Each row has a name. Each piece below is followed by the name of the row it came from. Each question is about the rows just above it.

[+1.76,+2.22,+0.45,+2.27] = rek
[-6.00,-9.18,-3.12,-0.07] = Dala
[-6.00,+6.15,-3.12,-0.07] = ral
[+0.45,+2.30,-1.10,-2.33] = gon
The row with [-6.00,+6.15,-3.12] is -> ral
[+0.45,+2.27] is in which row? -> rek

[-0.64,-7.40,+3.38,+3.04] -> Togos
[-5.51,-3.24,+0.63,+2.22] -> sazo
[-7.70,-3.62,+1.04,+2.32] -> debu
[-7.74,+2.36,-4.81,-1.41] -> Viri
[-7.74,+2.36,-1.77,-2.43] -> dudu
[-0.59,+1.95,+2.05,+0.95] -> dofu
[-7.74,+2.36,-1.41,-0.68] -> tafud
Where do [+2.36,-4.81,-1.41] appear? -> Viri
The row with [-7.74,+2.36,-1.41,-0.68] is -> tafud
Where do [-7.74,+2.36,-1.77,-2.43] appear? -> dudu

[+0.31,-3.01,-1.41,-1.88,-1.29,-1.01,+1.17,-0.08,+0.74,+1.44,+0.00,-0.95,+2.32,+2.82,+1.48,+0.15,-2.07,+2.19,-0.59,+0.77,-1.11,-0.05,+0.17,+0.19,+0.49,+0.21,+3.25,-0.43]  Midu
[-1.69,-1.91,-2.09,-0.74,+0.69,+0.31,+0.22,-2.32,+0.22,+1.08,-1.04,-0.83,+1.57,-1.55,+1.10,+1.93,-0.55,+0.55,-1.75,+0.55,+0.27,+0.91,+2.46,-0.57,-0.27,-0.30,-0.15,+1.52]  fizo
[+0.21,-0.01,-0.28,+1.22,-4.48,+1.83,-1.32,-2.22,-0.50,+1.18,-2.45,-1.66,+1.48,+2.23,+3.89,-0.24,-0.39,+2.22,-0.93,+1.78,-0.55,-0.18,-0.40,-0.08,+1.78,+1.93,+1.98,+2.32]  rizod
[+1.73,-3.80,+0.52,-1.65,-1.53,-0.38,+0.93,+0.53,+1.56,+1.27,+0.89,+0.85,+2.32,-1.11,+2.19,-0.59,+2.82,+0.77,+0.15,+1.48,-2.07,-0.88,+0.59,-2.13,-2.41,-0.89,+1.39,+1.16]  dako
[+8.80,-0.58,+3.02,-0.73,-1.11,-1.44,-0.50,+2.78,+1.08,-1.55,+1.57,-0.83,-1.04,+0.22,+1.10,-4.69,-2.31,-6.41,+5.41,+3.23,-1.20,-0.54,-5.04,+3.19,+6.38,+2.52,-4.39,-5.21]  das
[-1.42,-1.28,+0.89,-2.74,-0.67,-0.04,+2.36,+0.04,-0.80,-1.25,-0.49,-0.74,+1.63,+0.60,+0.00,+1.04,-2.01,-0.88,-0.15,-1.71,+0.20,+1.01,-1.95,-0.80,+2.44,-1.28,+1.76,-2.04]  mel
[+1.73,-3.80,+0.52,-1.65,-1.53,-0.38,+0.93,+0.53,+1.56,+1.27,+0.89,+0.85,+2.32,-1.11,+2.19,-0.59,+2.82,+0.77,+0.15,+1.48,+2.31,-0.30,+1.15,-0.31,-0.93,-0.73,-2.94,-0.56]  deku
[+0.31,-3.01,-1.41,-1.88,-1.29,-1.01,+1.17,-0.08,+0.74,+1.44,+0.00,-0.95,+1.10,+1.20,+0.43,-1.64,+2.58,+0.74,+1.01,+0.02,-0.37,-0.05,+0.17,+0.19,+0.49,+0.21,-1.10,-0.01]  tedoz
[+1.73,-3.80,+0.52,-1.65,-1.53,-0.38,+0.93,+0.53,+1.56,+1.27,+0.89,+0.85,+2.32,-1.11,+2.19,-0.59,+2.82,+0.77,+0.15,+1.48,-2.07,-1.00,+0.33,-1.54,+0.45,+2.35,-0.90,+1.47]  Depu
[+3.89,-0.47,+0.58,+3.39,+1.82,+1.55,-4.04,+4.09,-0.69,-1.55,-0.97,-1.82,+2.52,+1.73,-0.95,-1.76,-1.89,-1.41,+0.59,-0.31,+2.20,+2.07,-0.12,+2.17,-1.46,-5.15,+2.06,-1.80]  tovup
q: [+0.22,+1.08,-1.04,-0.83,+1.57,-1.55,+1.10] -> fizo
q: [-2.94,-0.56] -> deku
[+1.82,+1.55,-4.04,+4.09,-0.69,-1.55,-0.97,-1.82,+2.52,+1.73] is in which row? -> tovup
q: [-4.48,+1.83,-1.32,-2.22,-0.50,+1.18] -> rizod
q: [+1.73,-3.80,+0.52,-1.65,-1.53,-0.38,+0.93,+0.53,+1.56,+1.27,+0.89,+0.85,+2.32,-1.11,+2.19,-0.59,+2.82,+0.77,+0.15,+1.48,-2.07,-0.88,+0.59,-2.13,-2.41,-0.89,+1.39,+1.16] -> dako
Which row holds [-1.91,-2.09,-0.74,+0.69,+0.31,+0.22,-2.32,+0.22,+1.08,-1.04]? -> fizo
The row with [+1.73,-3.80,+0.52,-1.65,-1.53,-0.38,+0.93,+0.53,+1.56,+1.27,+0.89,+0.85,+2.32,-1.11,+2.19,-0.59,+2.82,+0.77,+0.15,+1.48,-2.07,-1.00,+0.33,-1.54,+0.45,+2.35,-0.90,+1.47] is -> Depu

[+1.69,-0.72,+4.25,+1.86,-5.76,-3.35] : Padur
[-4.67,-4.95,-4.43,-1.75,-1.55,-3.08] : nada
[+2.72,+1.69,-0.70,+4.25,+1.86,+1.50] : Zinet
[+0.60,+9.05,-5.87,-2.50,-2.82,+0.89] : tomod
[+0.66,+0.68,+0.89,+0.22,+2.76,-1.17] : fazo
[-3.47,-3.47,+0.69,+0.68,-1.25,+1.13] : notuz
q: [+1.69,-0.70,+4.25,+1.86] -> Zinet
q: [+4.25,+1.86,-5.76] -> Padur
q: [-1.75,-1.55] -> nada
Which row holds [-3.47,-3.47,+0.69,+0.68,-1.25]? -> notuz
Which row holds [+1.86,-5.76]? -> Padur
The row with [+0.69,+0.68] is -> notuz

